One vector is turned by the same rotation once a step. Each row is the vector after some number of steps, and that number follows the row.
The counts run from 0 to 1063.
[ 12  14 -39 -13   6  12  46  15 -23  18 -24  14 -12  -4   8   4  -9 -44
 -11 -26 -17   5 -10   0  25   7 -38  14 -15   1 -15   2 -29 -34]	144
[ 11 -16  -8  12  12  49  29  -2 -16   7  -8  -3  16 -11 -19   3  21 -22
 -32 -33 -24  -4 -10 -15  -1  -2 -35  -5  44  13  -2   9 -28  15]	127
[ -5  26  -7   4  13 -44  17   7  13 -20 -21 -14  30  33 -12  25 -19 -39
  -6 -48 -31  10  -1  11  19  20   1  10  -6 -18  -7  -2 -10 -22]	682
[-14  22 -10  11   3 -20   5 -11  18 -10 -15 -18  29  38 -16  13  -7 -42
  -9 -50 -12   9 -11  11  30   7  -4   4  -3 -27  -2 -10 -12 -39]	106
[  5 -25 -22   9   5   1  45   7 -28 -11 -19   7  34 -21 -36  17  -6 -41
 -11 -26   2  -3  -4  28   8  12 -10   8  41   5  -6   4   9  -9]	469
[  9  27 -10  -1   8   0  21   3   0 -19   1 -21  23  12  11 -26  18 -29
 -36 -21  16   2   8  -2  43  19 -18  26  12 -29  29   7 -40  16]	267
[ -8 -10  -4  17   6  -5  22  49 -20 -12 -20  17   8   8 -22   2  23 -27
   0 -29  21   7  -1  48 -24   7 -28  25  21   4 -12   6 -40  -9]	921
[ -2  13  20  -1  15  -9  40   8 -25  -4  -3   4  22   1 -11  -6  17 -34
 -12 -23   4  33  14  31  30  45 -23   9  33  10  15  -7 -10  -7]	87
[ -1  27  18  28   0 -37  17  25  -4 -21 -15 -19  23  10 -30  -4   9 -18
  13 -60   4  13   2  40   9  -5 -11   4   4  23 -15  -4  -7 -10]	924
[  1 -13 -11  41  16  23   6   2  11 -29   3 -12  37   9 -42  -5  23 -26
 -23 -46 -11 -12 -16  25 -17  -2 -10  -7  42 -13  -1   5   0 -11]	894
[ 25  32  -2  32  13   8  19 -14   3 -20   0 -11  12  18   2 -30  24 -27
 -32 -33  -7   0  15  -3  35   2 -22  -6 -10  20  14   5 -29   0]	357
[ 24   8 -26  22   2  28  33  17 -10  -3  16  -2  -4 -11  12 -37  11 -24
 -30 -42 -18  -7 -16   6  -1   5 -19   8  16  12  11  16 -33  29]	417
[ 26 -12 -36   7  24  15  46  29 -29   3 -15  31   3  -6   1 -11  -1 -44
  -6  -9  -3   5   9  24   8  21 -40  16  18   5  -5   4 -14 -21]	1010
[  3  19 -24  35  11 -24   7  16  24 -52  -4  -2  16  13 -23   0   2 -35
  -9 -42 -22 -27  -1  26  -5  -7   4  18   7 -14 -10   8 -23   1]	1030
[ 18   1  -1  -6  18   6  32  25 -25  29 -33  -9   5  -2  14  14  -4 -26
 -21 -49 -21  23  -9 -17   2  20 -27   2   9  10   9 -14 -44  10]	188
[  1  32  15  33  14 -22   8  22   6 -20 -13 -23  25  15 -23 -17  29 -21
  -4 -46  33  12  -8  39   0  -1 -18   0   3 -16  -6 -17 -11 -27]	59
[  9  23 -25  13  10 -25  24  22  13 -34   3 -29  38  -9 -12 -18 -11 -24
  -9 -34 -12 -20  -3  18  18   5   3  24  30 -21   5  13   0  28]	76
[  5  18 -14  18   3 -17   0 -12  11 -14 -30 -27  28  15  -7  24 -10 -31
 -27 -68 -35  -6  -1 -21  13  -7   5  -9 -10  -4  -1  -8 -23  -7]	836
[  8   9  11   1   6  -4  19  24 -20  28 -32  -6  11  26   5 -16  19 -21
 -18 -52  17  28 -14   6  12   6 -35   2 -17   2   7  -2 -47 -30]	827
[ 26  29  11  31  22  -5  33  23 -17  -6   2   5   4   6   1 -29   9 -23
   5 -39   7  23   7  42   6  29 -25  13  14  19  -4 -13  -4   5]	284
[  0   7 -48  10   3   9  25   5  -5 -11  -1  23 -14  32   2   1   4 -50
 -12 -30  -3 -10 -17  19  10   2 -23  19 -23 -10  -3   9 -40 -44]	298
[  8   3 -17  21  13  13  28  37 -17   8 -20  17 -10   8  -6 -14  17 -32
  -1 -30  23   3 -14  43 -17   1 -36  15   2  -8 -17  -8 -29 -29]	632
[  9  44  -8 -22   3  -8  53   9 -24  17 -10 -19   4  -6  10  -3  -6 -24
  -7 -36 -27   9 -16 -13  50  17 -21  11   3   1  -1  10 -10 -14]	718
[ 27   2 -30  16   7  -1  24  -4  -6 -13 -12 -10  44   2   3 -27 -12 -47
 -20 -21  40  -6  -1  11  39   4 -21  19  -5 -18  21  -4  -5 -14]	557
[ 10  -4 -48  28   5  -5  18  11  10 -39   0  -5  26  -2 -14  -3 -14 -46
 -15 -31   9 -34   0  21   5 -12   5  32  14 -18   6  10 -21   7]	650
[ 17  11 -25  41  18 -11  26  31   6 -36  -8  -3  24  -5 -27 -25  17 -32
 -12 -15  19 -20  12  30   2 -10 -11  10   4 -28  -5  10   1 -18]	210
[  4  11 -35  26   3   0  21  13  10 -46   3 -12  22 -15 -23  -6   1 -35
  -9 -31   8 -34  -8  27   8 -20   3  29  23 -24  -3   7 -12  11]	651
[ 21  19 -12   4   5 -25  25  10 -18  -1   1  -4  33  27   5 -36 -20 -29
  10 -35  12  13  -2  30  45  27 -25  28  10   3  10   9   2  -2]	330
[ 19  -5 -17  15  11  31  26  33 -19  21  -4  10  -5  17   3 -23  17 -24
   7 -32  10   7 -22  28 -16   4 -48  22  25   4 -11   2 -38  -5]	479
[  8  23   5  15   7   6  25   2  10  -5   5 -44  25 -11  -4 -16   1 -15
 -10 -64 -28   6 -35  13  11  27   0  -5  42  -7  -4  -8   8  10]	32
[ -7  36  -4   8   1  -8  24  15   5 -36  -4 -44  36  -8 -28  -1  17 -16
 -14 -31  -3 -20 -10   4  30 -15   0  22  36 -33  -2  12  -2  12]	653
[  4 -15 -34   6   3  13  27   1  -5  -9  -7 -12  40  -5 -17  -8  -5 -44
 -13 -23  30 -22 -27  24  16  -7  -9  21  23 -36  10   1   1 -21]	559
[  4   9 -21  18   1 -12  41  17  -7 -27  -8 -22  36 -25 -44 -12   9 -19
 -11 -27 -14 -14  -7  14  14  -8  -3  -1  37  -7 -10  23  22   1]	850
[  6  38 -15   8   4 -22  26  12   6 -25  -3 -41  36 -12  -8 -12 -16 -23
  -6 -41  -8 -12  -8  10  35  -1   1  22  28 -21   4   4   7  24]	77
[-15  22 -13  34  -9 -10   5  14   9 -26   9  -2  -2  27 -18 -13  20 -28
  -6 -59 -12  -2 -24  52 -10   1  -1   6   0  -4 -13   9 -16 -25]	832
